In the data rows, the value 128 means zero.
Every row has a hidden score. How much higher is the second row's score than the first row's in each pair? 20 means about the same, 40 much higher and 0 much lower. The score is a weighted sum of the row's numbers plus the product of two more (or one squared), each taken from its middle value.
[113 160 104  96 115 171  97  97  91 103 143 155 145  30 112 125 167 146
 105 226 187 111]
[154 113 148 131 155 119 147 143  79  90 109 135 179 179  86  96 145  94
  87  88 107 110]: 17
[ 58 113 141 131  93 130 118 139 158 178 143 120 113 157 117 184 107  99
 150 112 149 159]
[152 100 179 172 130 141 126  71 134 166 133 137  83  64  73 107 136 162
 116 178 178 111]: 26
[114 102  70  99  92  73  80 165  97 115 121 107 144 145 158 126 107  97
 138  83 102 137]
[166 112  54  93  94 160 112 106  84 129 103 112  97 195 138 114 102 105
 150  57  85 114]: 17
[134 116 131 182 119 125  98  97 128 125 140 143  94 116  95 122 128 139
 106 135 126 153]
[ 54 141 162 146 112  92 114 203 126 171 147 180  97 105 128 206 122 141
 173 107 143 134]: 19
[200 141 129 126 180 108 121  76 112  78 106 123 121 160 159  87 135  73
  97  65 128 158]
[136  85  99  71 114  96 125  98 131 158 106  94 110 130 177 148  91 151
 153 135 122 155]: 33
[124 101 121 139 145 108 138 130 121  96 101 122 165 146 143  99 141  93
  77 118  96 110]
[136 118 103 169 169 100  86 115 138 154 123 137 143 125 158 108 151 114
 116  85 166 169]: 25
[105 108  94  99 131  97  93 109  76 106 117 118 129 135 123 136 103 125
  97 110 134 185]
[102 130 133  58  79 183 112 116 133 120 101  92 163 161  57 135 119  83
 109 169 136 127]: 9
[ 85 123 128  81  93 153 106 103 135  92 113  88 167 159  54 134 123 130
 114 141 115 142]
[ 91  97  72 141 115 110  82 162 115  83  99 109 165 112 177 119 128  82
  99  97  97 133]: 33
[149 111 105  98 151  77  86  95  80  73  88  98 124 172 156 115 115  95
  86  58 113 163]
[122 121 113  81 125 144 168 133 103 123 124 113 175 173 100 114 104  52
 106  93 102 157]: 24
[204 104 130  83 117 118 174 106 102 122  84 113 122 198 192 105 112 113
 154  92  93 103]
[127  96  97 100  95 145 117  76 130 156 129  97  77 180 147 169  66  99
 148  93 116 169]: 28
[166 123 149 130 176  90 140  84 144  92 115 100 105 130 176 115 115  97
  97  85 116 162]
[159 115 132  91  88 140 106  85  76 125 142 106  76 164 115 105 111 148
 172 111 114  95]: 21
[ 64 172 104 139  97  80 106 206 104 131 180 177 103 131 121 133 113 138
 165  98 110 149]
[124 152 147 122 104 102 150  89 102 124  97  92 102 132 147  83 119 114
 135 116 125 150]: 18
[127 140 135 131  91 138  96 183 125 119 117 161 134  71 105 108 125 168
 147 125 110  83]
[111 113 160 132 119 145  94  81  80 107  80 104 158  94  97 122 152 130
 109 189 159 105]: 21
[118  95 125 127 134 133 105  88  84 111 118 109 122 106  95 125 117  94
 108 152 134 151]
[103 147  94  89 102 166 129 179  72 120 135 175 135  65 112 101 154 155
  98 191 158 114]: 13
[ 92 117  76 161 137 125 104 116 157 209 121 148 129  99 120 115 131 169
 145 120 209 232]
[ 88 100 110  82 124 106 109  82 116 113 115  82 120 151 143 122  80  72
 115 124 113 159]: 16
[125  83 108  50 110  69 113 148 106 108 104  98 142 130 171 163 105 103
 116 101  83 113]
[142 255 169 185 223 160 180 201 227 122 255 252 182  58 206  77 255 238
 173 255 242  98]: 10
[166 113 197 155 156 142 142 102 160 137 129 118 102 100 131 103 138 114
  99 126 139 100]
[164 141  91 109 119 133 148 108 138 120 137  94  97 143 141 170  98 133
 106 115  82 139]: 7
[156  98 155 110 105 101 150  92 122 131  98  80  97 151 164 101 105 139
 166  99  87 132]
[109 161 117 126 153 149  98 164 110 175 148 188 118  87  40 141 170 214
 192 177 174  92]: 10
[151  86 183 150 140 120 149 120 145 111  81  94 137 134 127 125 123 128
 108 128  94  57]
[146  89 143 130 147 116 127 132 156  91 111 106 168 112 177  96 151  91
  99 106  92 109]: 17
[156 113 115 102  81 130 147 104 118 163 158 149 113  78  60  79 130 203
 123 133 177 140]
[170 113 199 174 165 143 148 111 165 121 128 128 113  89 137 120 145 108
  97 122 132 109]: 22
[103 115  95  84 119 123 130 103 107 114 130 102 157 154 132 138 105  75
  97 101 101 159]
[148 232 151 139 154 190 184 195 121 107 214 215 183  72 169 131 191 182
 107 229 172 136]: 12
[151 103 124 122 125 167 137 140 117 122 110 122 115 162 130 155  91 121
 107 138 101 141]
[174 139 126 131 163 118 165 132 146  87 153 134 117 154 164 135 124 110
  81 115  92 164]: 14
[155 118 120 141 104 100  91  85  94  82 130 107  93 132  91 112  94 120
 120  94  78 129]
[ 99 104 102 125  98 149 110 159 133 133  94 123 158  87 131 138 115 142
 107 167 114 105]: 18
[123 124 155 144 144 151 139 157 106  78 132 142 147 103  90 141 132  75
  89 162 122 149]
[148  96 134 107 104 123 183 144 114 152  97 104 155 147 144 140 138 122
 137 106 104  90]: 22
[140 120 155 153 117 119 117  95 124 103 112 102  73 116 109 107  84 137
 133 105 106 129]
[ 39 181 171 138 136  93 140 214 101 173 184 183 129 100 137 150 124 127
 199 113 151 111]: 26
[ 34 171 120 126  92  86 105 197  99 140 159 144 162 107 130 152 106  74
 112  86 121 137]
[183 114 147 142 145  91 166 121 141  95  97 117 137 155 170  88 145 105
 117  94 105 128]: 12
[ 69 114 113  99  85 129 141 130 146 190 142 116 135 101 123 188 100 116
 130 138 157 178]
[ 97 118 128  66  84 153  94 120 131  93  93 101 194 128  66 104 157 144
  83 165 146  96]: 6
[ 95 169 126 109 114 119 152 115 140 144 168 157 167 104 126 115 177 205
 101 198 179 134]
[ 51 151 177 129 104 144 156 120 177 187 156  95 176 188  67 141 134  67
 159 108 158 138]: 21
[ 95 131 108  88 112 176  94 100 131 113 105 128 164  86  80 149 162 132
  91 193 179 145]
[158  88 176 154 133 130 141  84 130 112  90  94 104 126 135 130 105 132
 127 111  81 106]: 37
[180 152 191 153 207  86 144  88 137 149 140 131  88 131 157  72 132 122
 121  97 175 154]
[100 131 122  85  98  97 110 186 119 144  95 141 137  93 142 160  79 152
 151 120 121 101]: 22
[103  99 100  77  97 115  78  98  96  85 104  97 121 162  95 111 102 114
  98 119  82 130]
[144 106  83  85 114  93  77 108  88 100  96  87 110 152 161 117  88  95
 127  97 105 162]: 21
[152 115 145 164 165 113 140 148 125 169 148 155 176 130  95  86 174 126
 128 127 170 131]
[149 106 140 131 110 110 125 140 142 138  93 111 155 120 158 111 122 158
 142 133 108  75]: 16
[105  82 144  94 100 167 124 110 108  82 110  90 149  99  54 162 125  93
  92 188 137 158]
[165 128 180 180 187 143 125  94 167 110 129 127 123 124 164 102 144 101
 108 136 121 119]: 29
[182 121 111 113 131  95 144 106 141 124  90  98 132 148 175 122 116 149
 149 127 102 108]
[145 104 110 152 166  81 120 101 128  77  93 110 153 170 164  68 139  78
 104 100 104 115]: 25
[130  88 135  89  99 161 149 110 121 132 108  86 122  92  88 181 112 128
  84 162 122 138]
[122 116 113 121 155  79 128  97  94  89 113 123 162 136 150  99 140  84
  77  75 105 160]: 18
[190 142 145 137 164 133 180 157 116  72 135 138 134 176 147 117 129  92
  92  99  90 123]
[ 69 187 132 144 107 115 108 174 128 149 177 152  72 141 115 141 120 130
 171  80 115 172]: 24
[178 129 130 158 189 105 159  97 124  66 124 136 142 165 156  87 140  69
  87  82 110 163]
[210 141 107 117 175 106  74  81 116  97 110 102  82 152 168 137  98 115
  98  85 148 203]: 7
[ 85 112  76 136 124 112  90 125 100  69  94 105 172 119 153  66 124  68
 108 136  89 107]
[157 255 211 203 229 146 186 209 231 114 241 253 169  24 181 119 255 229
 151 250 231 139]: 22
[145 119 149 110 130 138 147 113  98  77 135  99 122 149 109 133 109  97
  88 141 117 126]
[ 75 106  62 123 107 112  90 166  89  84 100 113 154  99 140 117 106  73
  83 111  93 114]: 24
[132 194 102 120 123 178 147 158 124 173 224 207 150  89 136 154 183 235
 148 225 209  99]
[163 138 103 162 175  76  98 117 121  90 118 114 132 137 153 105 144  94
  96  89 120 126]: 19
[171 105 161 103 102  83 148  93 122 103 122  98  97 143 149  72  90 131
 173  82  77 135]
[167  98 130  98  92 158 171 117 133 142 109  94 112 180 146 165  99 164
 159 134 115  95]: 11
[ 75 223  94 154 151 131  79 159 134 196 248 194  98 139  63 109 169 166
 245 108 161 103]
[148  69 118 144 127 127 131 112 121 123  92 108 138 148 128 146 116 107
  97 123  95 106]: 33
[162 147 106  76  89  97 151 209 142 155  98 145 200 111 151 173 135 161
 167 135 105  62]
[138  97 123  68 102 174 145 129 109 138  99  98 142 183 106 144  87  95
 137 134 116 121]: 17
[148 151 144 180 188 136 111 103 161 118 141 140  98 119 171 100 127 107
 104 129 139 172]
[ 92 122 121  98  97 125 131 164 131 182 114 141 115  73 130 182  93 162
 143 135 134 138]: 22
[120 214 127 130 155 149 168 180 146 119 207 205 163  70 163 104 225 223
 120 241 201 104]
[ 94 121  84 118  96 159  79 107 112  88 110 106  91 107  74 156 102 133
  95 185 134 176]: 9
[103 135  75  88  84 185 103 114 134 164 119 103 142 185  81 135  89  79
 144 138 142 154]
[196 125 153 115 127 107 172  88 139 133  91 103 109 163 172 132  92 163
 162 100  90  79]: 25
[185 126 155 166 166 120 153 137 143  94 130 135 119 150 158 128 139 113
  92 119  99 109]
[181 123  68 101 134 111  97  98  96 102  91 108 111 154 163 113 103 103
 120 101  92 149]: 11
[162 105 156 150 136 137 164 139 139 109 115 112 142 134 114 152 136 126
 120 127  84 116]
[146 111  90 113 130 152 136 118  99 107 110 116 136 177 108 123 100  78
 120 118  93 137]: 21
[131 128  79  97  99 175 121 110 127 188 118 163  81 155  97 175 136 190
 186 159 166 114]
[111 128 100 154 106 153 129 126 126 187 144 165 142  84 104 114 169 195
 115 209 191 114]: 31
[ 76 179 158 126 138 122 108 192  59 187 211 199 110  94  90  99 131 157
 205 110 151  75]
[159 157 113 159 181 122 109 136  99  99 133 140 121 190 122  84 129 123
 103  85 135 172]: 11
[148 124 146 134 165 117 163 128 142  88 143 130 150 114 156 109 149  77
  83 101 103 153]
[ 71 127  96  99  97 148 101 125 111  93 101 121 155  92 118 126 110  81
  91 197 131 152]: 17
[193 152 139 146 188  89 109  68 145 131 124 114  72 139 169 116 107 134
 105  77 157 195]
[110 107  82 115 112 118 103 167 121  99 100 114 168  99 161 135 131  95
  99 121  92  93]: 22
[189 114  85  82 128 103 118 120  99  94  96  94 125 165 165 147  99 105
 118  86  87 116]
[133  95 126 158 142 125 119 105 120  96  78 107 134 153 122 122 120  98
 118 129  85 106]: 36
[ 82 135 133  85 112 114 102  98 106 120  85 125 189 110  83  86 135 152
 106 162 150 149]
[131 111  91  93  83 173 148 128 120 132 128 103 147 187 120 155 100  86
 116 107 102 142]: 25
[181 103 169 159 140 130 147 119 134  99  94 115 114 138 129 132 117 127
 122 117  79  98]
[ 97 110  80  72  91 162  98  95 131 135  84 118  84 122  70 168 123 152
 138 190 148 140]: 8
[137 131 142 139 106 146  84 141 141 121  90 134 119  97 139 113 103 153
 143 132  92  88]
[120 201 184 213 230 197 149 141 255 221 200 223 172 119 137 174 254 185
 208 224 251 173]: 21
[178 105  94  83 120 104 129  89 110 121 107  87 100 165 171 162  80 121
 128  82  75 127]
[127 103 127 115  98 175 115 104  97 115  99 117 115  71  55 161 132 141
  94 201 150 125]: 20
[ 28 232 167 188 193 100 147 227 138 212 250 242  65 104 116 109 148 175
 234 108 189 123]
[105 100 118 139 119 115 120 139 130  92  92 104 164 102 170  91 146  95
  94 108 101 109]: 13
[ 59 120 111  88  93 111 121 142 115 126 120 140 115  94 130 148 112 116
 120 148 138 146]
[101 132  82  99 106 144  96 127  85 138 116 153  71  78  83  76 140 189
 118 186 175 120]: 13
[120 132 121 121 132  97 110 105 119 149 107 127 148 132  74 109 134 148
  96 112 160 149]
[141 113  84 132 139  83 113 101 118 105  85  97 141 153 165  83 125  96
 127 105 117 139]: 21
[136  84  72 123 118  95  86 149 119  88  92 103 144 129 173 135 123 105
 123 102  97 151]
[145 122 150 133 152 148 136 131  96 100 152 127 140 153 110 136 132  76
 105 138 119 149]: 24
[102 118 103 150 114 114  96 123 119 120  97  99 135 119 159  91 114 118
 134 119 119 115]
[163 132 155 140 164 125 141 124 170 109 137 119 127 112 175 117 140 126
  86 127 104 126]: 18
[186  94 156  92  95 126 138  68 104 142 106 119  50 163 180 107  71 185
 200 105  97 122]
[171  84 152 129 109 140 125  91  98 123 106  95  71 151 127 135  94 158
 151 136 110  79]: 21
[138  82 126  79  92 143 161 113 136 178  94  88 102 111 129 169  95 172
 156 126 118 121]
[116 131 162 121  91 123  86 170 119 134 147 157 123 102 116  92 101 169
 192  97 103  96]: 20
[107 143 145  84 102 134 109 186 119 181 133 169 133  88 123 142 102 191
 175 133 145  56]
[126 101  99 111 133  94 138 130 148 131 126  94 151 113 163 135 131 118
 101 108  90 125]: 16
[110 122 113  91  90 137 112 171 120 147  93 142 132  64 108 142 106 157
 133 125 115  93]
[115 130  87 150 102  95  75 123 136  92 140 128  79 144 109  99  96 141
 127  92 110 178]: 15
[132 100 141 150 128 151 117 135  98 142 116 131 139  91  45 119 134 119
  97 170 168 122]
[195 134 146 137 164 107 175 135 145  92 138 126 126 187 163 117 129 107
 107  84  86 122]: 11
[144 238 169 135 171 173 185 164 133 127 208 211 141  85 173 125 180 225
 118 237 194 143]
[139  75 138 130 133 114 120 128 162 103  91  95 142 122 175 110 125 121
 122 101  92 129]: 30
[179 124 125 140 179  96 156  99 132  67 125 129 144 174 170  99 142  65
  91  79 105 144]
[119 151  85  94  93 121  84  82 114  71 132 100 105 147  75 114  96 133
 109  77 105 162]: 11
[ 48 123 103  94  87 107 109 170 107 106 127 126 180 104 135 136 117  72
  82 147 117 129]
[149 100 140 104 112 155 128 130  86  87  88  87 143 155  71 124 131 113
 104 143 122  82]: 7
[ 93  78 107 133 126 127  97  89  90  66  87  93 146 139 125 104 122  77
 102 148  96 116]
[126 117 123 129 142 111 134 130 120 105 137 112 135 117 114 118 132  82
 106 123 132 120]: 19
[152 206 115 148 134 229 148 131 113 180 162 186 197 109 146 161 143 211
 124 238 184 196]
[144 133  79 122 129 131 153 111 135 117 141 111 126 134 141 157 112 120
  88 125  93 142]: 11
[161 134  92 138 166 115 180 147 134  71 164 147 172 176 144 122 153  52
  81  87  94 162]
[150 109  80 115 136  82 120 143 127 108 126  97 163 120 156 147 150  89
  98  67 115 119]: 23
[107 111  66 135 107 189 157 140 157 207 133 131 174 172 105 187 163 154
 174 135 163 120]
[ 73 116  68 119 104 100  89 184 117 113 112 121 149 109 151 135 103 111
 118 129 120 116]: 19
[162 146 115 119 131 134 152 122 150 121 137 114  90 163 165 149 101 141
 122 121  83 139]
[ 61 113 147 112  82 162 122 101 162 138 128 100 146 152  60 170 122  95
 100 144 134 161]: 24
[ 78  97 105 101 115  88  99 151  87  78 100 108 151 110 162 118 105  87
  90 120  92 118]
[196 127 173 148 151 116 166  97 141 114 118 100  77 143 161 120 103 140
 103 108 113 107]: 17
[107 147  91 135  95 104 125 126 132 120 140 142 101  91  83 115 110 161
 104 102 149 177]
[148 125  91  77 100 118 110  74  87 112  95  80  72 166 156 117  84 106
 164  97  87 175]: 14
[151 255 215 192 235 142 200 235 220 126 251 255 173  38 177 107 255 227
 170 246 238  94]
[190 147 130 179 194  93 116 138 139 135 146 154 144 150 149  89 162 109
  79  93 157 146]: 17
[147 133 128 157 170 108 104 114 127 150 134 129 122 116 139 104 138 117
  93 112 153 130]
[ 50 192 118 141 110 131 139 255  62 136 203 202 160  74 124 117 140 126
 147 105 126  83]: 20
[136 118  91 110  87  71  72 169  96 100 129 126 124 139 129 100  88 129
 170  84  87 137]
[ 74 138  64 145  74 103  79 197  89 129 143 129 171 136 133  93 112  98
 124 109 121  77]: 25
[ 32 174 216 175 154  82 185 230 150 181 192 205 108 106 105 188 158 147
 188  81 154 125]
[102 103 134 101 115 143 131  97 110  78 122  77 119 149  87 145 106 104
  93 144 113 143]: 4
[195  83 180  98 123 106 192  91 144 146  89  95 114 162 194 131 111 145
 164  88  89  91]
[175 111 152 129 140 116 166 130  89  85  95 102 139 158 104 111 126  88
  94 105  80  67]: 15
[159  88 133 101 100 163 143  59 111 177  95 132  80 168 140 150 110 199
 214 117 145 101]
[175 105 107  69  96  74 114 145 108 132  86 123 136 144 172 152  82 139
 158 114  89 141]: 16
[102 115  84 122  85 146 144 138 119 103 129  84 156 152  99 158 121  99
 107 119 117 139]
[145 119  88  85 126 114 141  92 137 122 131  88 104 126 161 159  93 116
  93 111  84 149]: 27
[151  95 154 151 111 151 128 109  96 101 115 111 124  94  48 148 140 116
 107 172 137  73]
[144  74 155 149 137 116 147 129 147 111  87 105 166 133 158 119 145 119
  83 120  95  60]: 22
[ 76 112 121  67  77 156 142  93 152 166 126 100 154 164  64 149 135  92
 133 158 163 128]
[137 131 138 169 159 133 111  90 121 152 134 128  80 106 116 110 125 128
 115 155 161 139]: 32
[139 109  72 111  74 190 121 121 120 153 102 114 137 172 140 156 123 134
 148 113 130 109]
[103  85 101 118 103 168 125 129 125 107 109 109 139  77  82 171 120 120
  91 201 136 161]: 21
[150  99 171 195 149 145 101 100 150 153 124 140  92 101 110 108 150 135
 111 169 151  97]
[148 128  89 106 115 152 155 130  75 158 128 111 159 195 135 140 110  62
 145  86 111 129]: 17
[187 122 205 156 168 133 161 103 166 105 117 120 120 110 162 117 132 125
  86 120  99  98]
[ 67 120 176  80  79  93 150 142 110 141 133 101 150 119 127 167  99  56
 118  70 122 135]: 28
[189 114 145 111 151 125 192 128 120 107 125 126 148 164 148 120 121  91
 104  97  85 118]
[ 72 154 137 179 156 154 133 177 188 212 149 183  98 102  49 202 183 176
 176 173 189 168]: 23
[100 179 159 185 175 174 125 125 224 168 168 177 176  87 109 167 215 143
 147 187 210 172]
[170  97 118 126 132  80  88  99 133  92 110  99  82 157 147 105 101 127
 123  75 116 181]: 21
[112  95 102  96  69 157 159 122 145 179 130 109 141 207 107 149 125 104
 164 105 148 102]
[102  79 136  90  87 163 158 105 139 124 117  78 138 135  72 180 123 113
 101 172 145 152]: 19
[108 107  88 106 111  79 120 114  90 135 114  70 164 160 138  80 111  73
 134  95 124  96]
[186 136 115 129 159 100 144  81 115  77 123 104 115 152 154 121 129 106
 104 103  85 115]: 13
[162 115 174 143 140 158 117  56 136 123  97 101  45  81 103 127  88 158
 121 171 133 131]
[ 65 130 193 209 158 168 151 148 202 207 150 174 120 152  79 204 190 162
 206 113 174 132]: 34
[ 94 120  90 115  79 208 141 125 158 188 135 109 153 173 101 187 117 101
 137 125 146 169]
[139 113 159 122 102  85 148 125 120 118 106  93 129 119 149  90 129 129
 146 102 100 116]: 22
[131 106 125  98 110 164 155 132 137 114 136 121 136 110 116 170 108 123
  70 164 104 173]
[140 112 103 136 166  71 107 102 113  60 101 101 150 146 163  94 134  68
 100  92  96 136]: 21
[ 99 103  70 116 106 107 133 145 129 140 118  97 169 108 140 135 115 112
 103 129 125 128]
[ 96  93 150 220 131 192  77 168 180 124  92 148 151 135 183 108 176  97
 160 138 117 106]: 38
[151 119  73 113 103 142 137  94 114 138 119 112  81 177 146 158  83 121
 134  98 106 128]
[189 131 128 140 152 127 148 112 137 106 118 117  98 170 169 125 113 123
 124 105  74 112]: 18
[105 127  97 144  97 122  69 110  97 101 122 117 109 132 122 103  93 112
 129 132  96 111]
[154 114 107 131 137 136 126 153  96  93 119 131 147 175 116 128 125  79
  79 132  78  95]: 19
[143 142 141 150 165 111 145 163 118 124 150 160 173 134 121  87 170  90
 105 104 140 149]
[214 118 155 125 142 108 160  71 136 109  95  95  84 162 189 114  84 139
 135  79 101 133]: 19
[137  94  69 103 119  81  68 128 103  73  92 103 101 129 157 124  88 121
 111  75 106 171]
[ 94  99  76  83  79 150 165 134 128 168 112  84 181 141  70 158  97 110
 131 139 145 131]: 19
[213 112 144 112 114  97 182 108 124 123  85 120 122 188 195 133  92 136
 180  89  86 101]
[172 115 182 151 156 117 125 121 170 127 120 109 124 121 171  95 135 120
 107  77 130 142]: 21
[171 153 148 157 170 123 148 133 165 108 159 132 105 135 168 122 140 117
  92 124 122 142]
[ 62  95 116  79  88 140 117 108 137 138 126 100 136 127 108 171  99  87
  84 154 137 182]: 24
[104  96 127 114  84 205 122  76 171 185 130 114 126 203  99 166 130  96
 152 100 148 127]
[122  99 121 117 101 146 156 117 129 192 107 118  85 147 138 161 116 185
 185 125 135 120]: 16
[ 90 201 117 140 138 124  90  72 124 176 205 130  81 151  67  90 128 134
 243  79 144 126]
[ 71  89 109  74  92 125 108 107 106  87 117 104 161 123 108 134 121  83
  80 162 110 144]: 23
[ 81 127 110  93  91 113 121 196 129 178 121 157 147  81 133 171 102 160
 131 148 147 117]
[ 61 107  92 105  83 137  96 119 126 111 133 103 131 127  95 177 103 104
  86 139 113 195]: 11
[128  95  75 112  84 144 134 109 118 149 112 103  70 123 136 181  90 151
 109 120 113 157]
[ 45 229 143 175 173 121 120 228  97 196 232 231  97  90  95 106 139 185
 249 110 169 118]: 22
[ 97  99 122  94  96 173 121 107 129 120 103  84 120 115  76 174 105 124
  97 205 141 175]
[122 101  84  87  69  84  88 179  87 108 134 139 131 121 143 146  88 120
 139  72  84 147]: 28
[117 210  65 149 121 189 158 182 118 140 211 214 144  57 145 143 174 203
 105 226 173 128]
[ 94 125  90  92 115 110 126 141  79  89 138 124 190 141 109 141 127  89
  63 103  79 152]: 21
[ 93  98  95 155 139 125  99 110  95  87 124 132 181 129 115 102 144  92
 116 152  88 156]
[125 114 172 146 109 126 102 138 142 100 103 117 121 113 145  74 102 147
 153 116  78 105]: 14
[108 133  73 118 116 110 106  91  80 139 113  87 146 173 126  87  98  74
 136 100 125 116]
[127  95  93 134 154 102 112  82 117  80 114 102 134 163 148 102 113  81
  97 125  83 137]: 18
[134 109 113 110  99 149 140  86 142 175 101 118  44 150 128 171  88 182
 176 140 137 151]
[165 120 137 117 111 110 103 138 130 110  97 117 118 121 136 105 108 142
 130 105  88  87]: 19
[191 255 255 255 255 159 236 225 255 203 255 255 162  66 211 135 255 249
 243 245 255 146]
[158  96 175 197 145 133  98  96 154 131 123 133  95 114 123  99 141 135
 127 141 131 126]: 35
[158 110 134 110  96 133 135 116 126 147  92 118  74 104 128 142  79 186
 146 130 116 107]
[ 82 113 115  88  76 119 132 153 130 159 130 141 115 130 102 165 123 110
 131 125 146 114]: 22
[106 127 134 103  96 131 110 139 115 110  90 128 215 129  74  92 169 140
 100 179 152  83]
[146 124  90  89 112 168 135 140  98 124 112 122 138 200 132 125  83  77
 126 110  97 150]: 28
[135 145 121 123  82  87  83 168  98 118 172 150 109 154  98  67 114 166
 192  93  96 112]
[176 100 104 109 141 103 107  75  95  92  84  74  87 156 139  92  98 113
 114  78  91 118]: 17
[ 88 149 111 140 113 136 115 172 122 239 156 168 114 114  86 163 129 199
 206 135 175  99]
[ 58 129  82 118  96  96  90 147 101 119 118 107 143 127 138 102  92  80
 125 121 129 114]: 18
[186 149 155 145 159 113 163 110 165 113 146 114 139 111 167 119 160 110
  89  98 112 104]
[137 115 102 154 112 110 100 132 135 132  97 105 137 134 141 112 112 147
 152 127 114  96]: 20
[116 140 163 132 152 132 116 126  92 104 126 146 180 162  56  90 141 163
 142 156 109 154]
[116 104 109 156 140 115  76 115 118 134 101 134 137 125 129  99 138 113
  92 117 130 135]: 32
[110 121 119  90  92 126 126 167 129 172  93 128 146  72 137 157  88 161
 135 128 116 103]
[ 68 117  84 107 104  86  97 137 100 109 123 100 163 123 150 134 109  71
 101 113 110 149]: 18
[158 125  81 123 166  99  87  92 104  81 121 106 122 169 163 132 121  98
  89  74 117 167]
[109 108 115 133 136 128 129 117 137 122 101  95 145 109 154 123 109 124
 100 138 105 137]: 28
[137 123 163 161 109 158  94 113 132 105 105 138  85  85 107 126 124 163
 127 177 117  54]
[ 82 186 133 116 129 143 166 182 136  99 196 195 127  69 146 111 182 180
 108 195 163 110]: 26
[141 132  86 154 141 117 113 130 126 134 149 122 127 106 128 145 154  98
 102 112 132 133]
[122  99 101 154 128 122 101 111 136 170 115 145  94 110 106 104 133 172
 127 145 169 177]: 22
[123 147  89 122  95 109 103  98  80 133 141  82 127 154 111 105  94  82
 143  83 111 122]
[ 98 150 133 144 167 180 112 138 180 173 159 197 150  88 100 170 214 171
 138 193 206 137]: 13
[129 134  86 119 153 105 126 105 129  77 138 106 138 119 168 127 127  83
  80 121  73 152]
[174  85 177 127 121 101 135 118 150 110 115 109 116 109 152  89 107 138
 122  83 105 134]: 31
[115  81  85 153 144 109 103 148 127  77 110 110 188 115 159 101 155  57
  85 109  82  97]
[110 159 106 141  94 110 107 120  80 123 127  93 146 167  84 105  99  92
 155 112 108  83]: 20
[159  75 159  70  99 116 175  94 130 173  86  89  93 166 170 134  95 168
 201  97 113  92]
[ 45 142 148 134 125 199 135  98 216 186 140 125 160 159  62 176 164 108
 151 180 189 166]: 10
[164  92 179 123 126  97 157 106 148 124  90  88 111 158 174  91 120 154
 172 125  90  90]
[165  82 148 105  92 143 153 115 103 148  96 102  90 161 134 149  92 166
 169 113 119  75]: 19
[ 52 218 255 220 188 157 192 167 240 255 220 188  89 178  62 147 182 124
 255 107 223 114]
[111 118 122  97 104 152 115 103  84 125  95 121 156  73  67  95 140 131
 101 190 183 125]: 2
[108 143 107 176  85 161 109 159 126 133 155 177  81  77 112 114 138 178
 119 170 135 139]
[112 120 121 111  86  89 108 162 102 132 115 123 142 109 159 114 113 122
 133 106 110 120]: 21
[137  97 167 132 139 113 151  94 119 117  72 103 119 139 142 110 118 113
 117 111  98 120]
[ 62 132 150 202 172 191 145 148 218 243 154 191 131 151  75 220 208 190
 213 153 212 137]: 32
[165 134  91 113 151  97 101 103  95  66  89 111 132 161 146 103 132  83
  98  70 114 155]
[ 96 124 122  84 110 145 122 119 118 119 111  93 172 192  73 110 111  88
 125 123 110 124]: 21
[171 128 125 119 119 145 165 124 127 115 134  98 106 143 132 165 113 140
 100 129  98 107]
[124 122 113 127 130 130 125 122 105  85 139 108 136 122 107 143 131 102
  82 162 106 114]: 22
[154 134 144  75 102 110 164 139 142 180  94 114 145 111 157 148 101 176
 147 133 115  88]
[159 123  75 122 155 118 125 102 111 103 119 132 130 175 156 105 111  82
  96  88 104 174]: 18
[ 94 175  65 131  97 178 125 139 102 124 179 180 142  63 139 121 169 170
 105 222 164  90]
[187 131 158 125 136 125 179 113 146 117 131  96 103 136 158 148 123 135
  98 111  99  85]: 22
[132 143 102 114 158  98 105 120  98 119 132 144 143 155 146 108 137 116
  81  79 142 176]
[159 120 162 180 165 107 148 154 146  82 116 135 159 143 142 119 161  93
  87 110  95  83]: 29
[112 143  83 111 101 165  97 102  87 128 128 157 121  33  88  99 155 171
 105 212 184 129]
[172  84 131 123 102 134 118  94  78 105 110  95  88 153  85 124 119 133
 137 127 111  56]: 22
[ 77 145 151 108 125 134 128 171 140 226 129 166 113  90 111 163 113 192
 186 148 177 116]
[102  85 112 109 117 143 143 145 120  89 118 113 173  84 109 140 129  90
  76 166 108 133]: 16
[165 124  98 130 145 138 129 109  92 122  80 120 130 184 144 113 105  84
 138  96 102 142]
[166 106 140 118 118 115 144  83 116 150 110 118  80  88  98  81  96 175
 108 130 163 137]: 13
